In the data rows, the value 128 means zero.
Some points:
[114 143 111 159 213  84 133 100  89 165 144 141  56 111]
[ 74 121  91 104 250 144 134  54 107  31 151 155 121 120]
[112 128 130 143 222 132 197 107 136 134  98  51 167 161]
[ 98 119  94  90  95 154 170  88 132  91 138 169 153 161]
[153 153 123 177 201  83  85 143  18 221 159  91 106 102]
[124 128 121 121  72 132 150 152 131 186 134 144 133 146]
[130  87 157 157 156 142 168 138 182   0  84  91 186 165]
[145  97 124 128 100 149 112 133 201  42  78 142 154 139]
[ 89 131 127 103 151 140 108  52 145 127 120 179  66 138]
[ 76 103 134  72 220 152 181  96 208   0  52 143 155 194]
[177 151 135 141  51  94  79 217  93 255 206 139  23  68]
[113  97 161  89 166 154 169 106 145   7  79 146 171 177]
[ 67 112 128  51 177 139 146  88 141  45  99 186 138 159]
[118 113 140 122 161 135 137  86 130   7 122 103 157 146]
[102 119  95 127 130 123 127  90 190   0  92 111 130 127]
[ 65 112 117  55 219 154 192  45 101   0 129 135 158 165]
[108 115 131 102  60 168 157 143 172  96 108 155 117 150]
[128 132 103 159 180  82 108  94  95 171 131 103  80 102]
[120 133 142 100  73 159 133 152 127 116 154 163  91 126]
[120 146 144  73  32 151  92 140 129 153 167 207  57  97]
[112 138 140 153  47 149 173 145 181 192 116 129 147 169]
[141 166 184 122  45 126 124 193 106 255 167 120  97 106]
[127 157 121 113 119 128 118 153  81 197 182 152  54  91]
[ 68 129 114  84  71 171 177 101 168  22 132 166 148 131]
[107 161 123 124 114 144 132 125 101 166 153 180  53 106]
[143 116 153 116 141 117 144 124  86 160 108 119 209 168]
[ 59 106 102  66  98 169 130  20 175   0 112 252  90 157]
[122 132 137 136 255  99 165 138  82 129 137  68 134 156]
[ 70 149 129 110  80 162 124 115 163 129 133 197  40 113]
[142 156  99 156 151  87  82 110  33 253 144 149  76  89]
[194 110 153 197 172 116 116 177 111 109 127  24 191 107]
[ 67 137 112 119 138 157 155  67 161  54 171 188  88 119]
[141 101 120 124  29 193 143 105 199   0 124 140 196 134]
[129 105  91 177 163 148 146 111 191  24  98  59 165 125]
[145 145 100 169 149 101 105 107 136 185 120 130 121 102]
[198 140 120 167 173  42 100 189   9 255 164  31 122  99]
[109 107 140 122 156 152 163 103 113  81 118 126 184 177]
[129 108 153 127 214 107 165 181 118 146  81  80 187 160]
[220 131 141 184 106  86  84 233  87 193 147 101 151  88]
[154 146 138 192 193 101  90 104  73 175 146  93 100  99]
[138 149 160 104  80 127  98 184 139 252 127 173 100 105]
[107 132 131 147 224 120 173 107 111 127 121  99 142 159]
[162 140 131 136 164 103  78 158  44 255 138 180 106 105]
[ 48  86 115  73 141 181 205  53 243   0  60 168 193 205]
[203 143 129 215 156  87  64 156  66 238 153  24  96  58]
[154 168 139 205 174  88 119 157  32 255 172  44  94 101]
[138 116 104 142  76 111 111 174 230  51 119 135 108 122]
[165 137 109 141 115  79  95 183  98 225 137  84  95 121]
[128 150 131 126 109 119 124 142  99 181 160 145 109 116]
[101 134 129 113  81 115 125 112 122 170 100 183  93 123]
[112 146 121 160 142 121 137 122  92 129 176 122  94 107]
[165 104 150 137  89 132 158 142 220  45  57  70 214 153]
[110 127  82 104  52 132  90  85 170  83 162 147 156 112]
[176 122 127 149  73 148  89 133 153 125 119 107 151 111]
[111 109 120  82  85 137 123 118 168  24 131 165 122 138]
[ 87 152 149 108   5 191 141 180 184 154 145 195  77 124]
[185 139 144 201 170  78 112 195 102 225 106  12  91 102]
[188 127 108 151  78  81  74 162 125 195 159  97  96  74]
[158 116 132 157 111 165 113 103 159  59 140  80 192 123]
[ 82 106 105  84  70 197 164  60 187  63 127 179 230 153]
[191 142 181 156 123 117 124 218  38 255 153  86 172 117]
[136 147 142 102  97 128  85 110  88 173 143 217  95 125]
[145 124 136 104  78  97 102 116 119  77 149 173 146  95]
[115 132 128  81 102 106 136 158 142 120  89 158 148 163]
[179 132 136 223 220  84 109 143 133 177 101  28 152 113]
[108 132 144 108  61 146  90 119 150 196 130 175 103 116]
[113 108 145  87 184 139 147 107 102  57 114 103 164 155]
[153 116 113 153  57 159 124 168 182 176 135  63 155 118]
[229 134  92 186  92  72  85 186  92 255 157  52 148  90]
[ 61  88 130  48 164 180 175  70 194   0  38 157 191 204]
[128 149 148  73 152 119 100 138  54 144 143 207  82 131]
Along one direction, these points spread out more than along any other. How many in every 100 of the points above lie lower along it than each point below? Answers are rounded to whole numbers. More than half of the points above lie lower than the first one.
[153 116 113 153  57 159 124 168 182 176 135  63 155 118] >> 66
[107 161 123 124 114 144 132 125 101 166 153 180  53 106] >> 65
[ 65 112 117  55 219 154 192  45 101   0 129 135 158 165] >> 6
[ 59 106 102  66  98 169 130  20 175   0 112 252  90 157] >> 3
[220 131 141 184 106  86  84 233  87 193 147 101 151  88] >> 86
[114 143 111 159 213  84 133 100  89 165 144 141  56 111] >> 70
[118 113 140 122 161 135 137  86 130   7 122 103 157 146] >> 18
[112 128 130 143 222 132 197 107 136 134  98  51 167 161] >> 42
[101 134 129 113  81 115 125 112 122 170 100 183  93 123] >> 52
[203 143 129 215 156  87  64 156  66 238 153  24  96  58] >> 97
[141 101 120 124  29 193 143 105 199   0 124 140 196 134] >> 10
[113 108 145  87 184 139 147 107 102  57 114 103 164 155] >> 28
[143 116 153 116 141 117 144 124  86 160 108 119 209 168] >> 49
[142 156  99 156 151  87  82 110  33 253 144 149  76  89] >> 87
[127 157 121 113 119 128 118 153  81 197 182 152  54  91] >> 75
[188 127 108 151  78  81  74 162 125 195 159  97  96  74] >> 80
[128 149 148  73 152 119 100 138  54 144 143 207  82 131] >> 61
[162 140 131 136 164 103  78 158  44 255 138 180 106 105] >> 85
[179 132 136 223 220  84 109 143 133 177 101  28 152 113] >> 76
[102 119  95 127 130 123 127  90 190   0  92 111 130 127] >> 14
[229 134  92 186  92  72  85 186  92 255 157  52 148  90] >> 93
[165 137 109 141 115  79  95 183  98 225 137  84  95 121] >> 82
[110 127  82 104  52 132  90  85 170  83 162 147 156 112] >> 32
[109 107 140 122 156 152 163 103 113  81 118 126 184 177] >> 30
[145 124 136 104  78  97 102 116 119  77 149 173 146  95] >> 41
[154 168 139 205 174  88 119 157  32 255 172  44  94 101] >> 96
[138 149 160 104  80 127  98 184 139 252 127 173 100 105] >> 79
[130  87 157 157 156 142 168 138 182   0  84  91 186 165] >> 15
[ 76 103 134  72 220 152 181  96 208   0  52 143 155 194] >> 4
[ 98 119  94  90  95 154 170  88 132  91 138 169 153 161] >> 27
[129 108 153 127 214 107 165 181 118 146  81  80 187 160] >> 51
[111 109 120  82  85 137 123 118 168  24 131 165 122 138] >> 17
[176 122 127 149  73 148  89 133 153 125 119 107 151 111] >> 54
[108 132 144 108  61 146  90 119 150 196 130 175 103 116] >> 58
[112 138 140 153  47 149 173 145 181 192 116 129 147 169] >> 48
[128 150 131 126 109 119 124 142  99 181 160 145 109 116] >> 72
[194 110 153 197 172 116 116 177 111 109 127  24 191 107] >> 68
[120 133 142 100  73 159 133 152 127 116 154 163  91 126] >> 46
[141 166 184 122  45 126 124 193 106 255 167 120  97 106] >> 83
[112 146 121 160 142 121 137 122  92 129 176 122  94 107] >> 62
[177 151 135 141  51  94  79 217  93 255 206 139  23  68] >> 94
[ 82 106 105  84  70 197 164  60 187  63 127 179 230 153] >> 7
[ 48  86 115  73 141 181 205  53 243   0  60 168 193 205] >> 0
[120 146 144  73  32 151  92 140 129 153 167 207  57  97] >> 55
[ 74 121  91 104 250 144 134  54 107  31 151 155 121 120] >> 20
[115 132 128  81 102 106 136 158 142 120  89 158 148 163] >> 38
[107 132 131 147 224 120 173 107 111 127 121  99 142 159] >> 45
[122 132 137 136 255  99 165 138  82 129 137  68 134 156] >> 56
[ 70 149 129 110  80 162 124 115 163 129 133 197  40 113] >> 39
